A =
19.6,-15.7,18.4,-21.4
-16.4,8.0,-15.5,13.9
12.9,2.2,12.2,-1.2
-7.2,-11.7,-7.0,-9.8
-4.6,20.4,-4.2,21.8
-1.6,-12.0,-1.5,-13.1
-1.0,-9.7,-1.0,-11.2
-9.1,12.6,-8.8,19.4
-19.2,16.8,-18.1,23.3
0.7,4.3,0.6,5.7
Indices start at 1.
The entry in row 1 and column 1 -> 19.6
Read off the entry just left of 13.9.
Answer: -15.5
The entry in the bottom-right corner: 5.7
The top entry of the column that holds the smallest entry: -21.4
The entry directly above 8.0: -15.7
Read off the entry in row 3 and column 2.
Answer: 2.2
Read off the entry directly below -15.5.
Answer: 12.2
The bottom-left entry: 0.7
The entry just left of 23.3 -> -18.1
The entry in row 1 and column 3 -> 18.4
The entry in row 2 and column 1 -> -16.4
Read off the entry just right of -1.5.
Answer: -13.1
Read off the entry just left of -7.0.
Answer: -11.7
The entry directly below -12.0 is -9.7
The entry at row 3, column 1 -> 12.9
Read off the entry at row 2, column 2.
Answer: 8.0
The maximum -> 23.3

6776  4123  3823  4317  4515  4930  5424  4829  4884  3831  5239  3623  4095
8629  4993  4881  5474  6195  5643  4751  5786  4313  3974  5450  4197  4973
3964  8646  8373  8347  8250  8529  8408  8517  7772  8253  9101  8333  7410
4355  6013  5125  6342  6300  6149  5866  6091  5859  5370  5240  4546  5010
2686  5152  5307  5180  5703  4543  4957  5601  5112  3886  6100  4799  4780
4441  4782  4907  4732  4629  5158  4463  4493  5300  5372  4455  4015  4390
7127  3016  3373  5575  5615  5631  4038  5001  5516  4810  4916  4184  4519
5731  5319  5085  2777  5068  5865  4722  6335  4861  5970  5582  5844  6950
3366  7365  6606  6617  5966  5916  5461  5170  5583  5009  5797  5919  5527
4929  6775  7622  6712  6478  7508  7715  6913  6947  6710  6491  6220  5862
5987  6320  5945  4246  5094  5919  5893  3820  5213  5779  5597  4243  5633
Indices start at 1.
The entry in the top-right corner is 4095
The entry at row 3, column 1 -> 3964
Find the entry at row 1, column 2.
Answer: 4123
The bottom entry of the column that holds the smallest entry is 5987
The entry in row 3 and column 3: 8373
The entry in row 1 and column 1 -> 6776
The entry just left of 5945 is 6320
Find the entry directly above 5300.
Answer: 5112
The entry at row 1, column 3: 3823
Find the entry directly below 5865.
Answer: 5916
The entry just right of 5844 -> 6950
Find the entry directly below 8529.
Answer: 6149
Find the entry at row 2, column 1.
Answer: 8629
Find the entry directly above the centre entry.
Answer: 4957
Find the entry directly below 7365.
Answer: 6775
The entry just right of 8250 is 8529
The entry just left of 5370 -> 5859
Find the entry directly above 3886.
Answer: 5370
Find the maximum.
Answer: 9101
The entry just right of 4884 -> 3831
The bottom-right entry: 5633
The entry in row 3 and column 2 is 8646
The entry just left of 6478 -> 6712
Find the entry directly above 5601.
Answer: 6091
The top entry of the column that holds the largest entry: 5239
The entry directly above 5516 -> 5300
The entry just left of 4197 is 5450
Find the entry directly above 5966.
Answer: 5068
The entry just right of 5319: 5085
The entry directly above the smallest entry is 4355

W =
[[4 6 4 7 5 5 2 4 2 2]
 [6 3 1 8 1 4 3 1 4 2]
 [3 8 6 7 8 5 0 6 0 1]]
Rows and columns are numbered from 1.
Which number is the entry in the bottom-right corner? 1
Which number is the entry in the bottom-left corner? 3
The entry in the top-left corner is 4
Which number is the entry in row 2 and column 1? 6

m =
[[35 20 59 39 52 72 21 51 22 34 57 52 18 13 31]
 [52 20 64 40 61 19 47 65 62 36 44 62 47 74 71]
 [27 43 57 40 18 31 49 36 55 66 49 26 52 70 66]
 [63 61 18 48 22 28 63 27 37 27 65 46 35 61 39]
 [74 13 29 39 19 43 72 13 56 37 34 29 74 27 73]
 [75 27 69 46 45 34 28 30 40 26 43 25 74 29 49]
 [62 54 49 67 57 62 44 73 60 60 68 58 34 71 58]
 [36 15 70 55 55 26 36 73 49 43 34 58 20 29 17]
 [27 37 58 69 43 50 22 14 67 71 22 45 26 42 65]
 [38 56 54 46 57 63 57 63 32 72 25 35 31 72 28]]
The bottom-left entry?
A: 38
The fourth entry from the end, reading row by row: 35
The largest entry in the first row?
A: 72
The entry directly below 48?
A: 39
The largest entry is 75
The bottom-right entry?
A: 28
The 3rd entry in reading order is 59
The third entry from the end, reading row by row?
A: 31
The first entry in reading order?
A: 35
The fifth entry from the end, reading row by row is 25
The entry directly above the largest entry -> 74
The entry just right of 30?
A: 40
The entry just left of 59?
A: 20
The smallest entry in the last column?
A: 17
The entry directly below the largest entry?
A: 62
The second entry from the end, reading row by row?
A: 72
The first entry on the diagonal from the top-right corner is 31
The second entry on the diagonal from the top-right corner: 74
The largest entry in the last column?
A: 73
The last entry of the largest entry's row?
A: 49
The fifth entry in reading order -> 52
The third entry on the main diagonal -> 57
The entry just right of the largest entry: 27
The entry just left of 14: 22

Questions about the matrix below. Indices start at 1.
1) Read off the entry at row 1, column 1.
2) Read off the entry directly above -15.
3) Read off the entry in the bottom-left corner.
4) Read off the minimum.
5) Read off the top entry of the column that holds the smallest entry.
6) Read off the entry in row 1 and column 3.
7) Read off the entry at row 2, column 2.
8) Read off the entry in row 3 and column 1.
-19, 22, -24, -17, -17, 0, -28, -19
0, 17, -5, -21, -21, 15, -14, -22
16, -10, 17, -9, -9, 10, 14, -7
13, -13, 14, -7, -7, 6, 12, -5
17, -16, 18, -7, -6, 9, 15, -4
19, -24, 23, 7, 7, 1, 26, 10
-6, -19, -1, 28, 28, -20, 9, 28
-24, -2, -22, 19, 19, -24, -14, 17
-18, -18, -13, 24, 24, -28, -3, 23
-15, -22, -10, 25, 25, -29, 1, 25
1) -19
2) -18
3) -15
4) -29
5) 0
6) -24
7) 17
8) 16
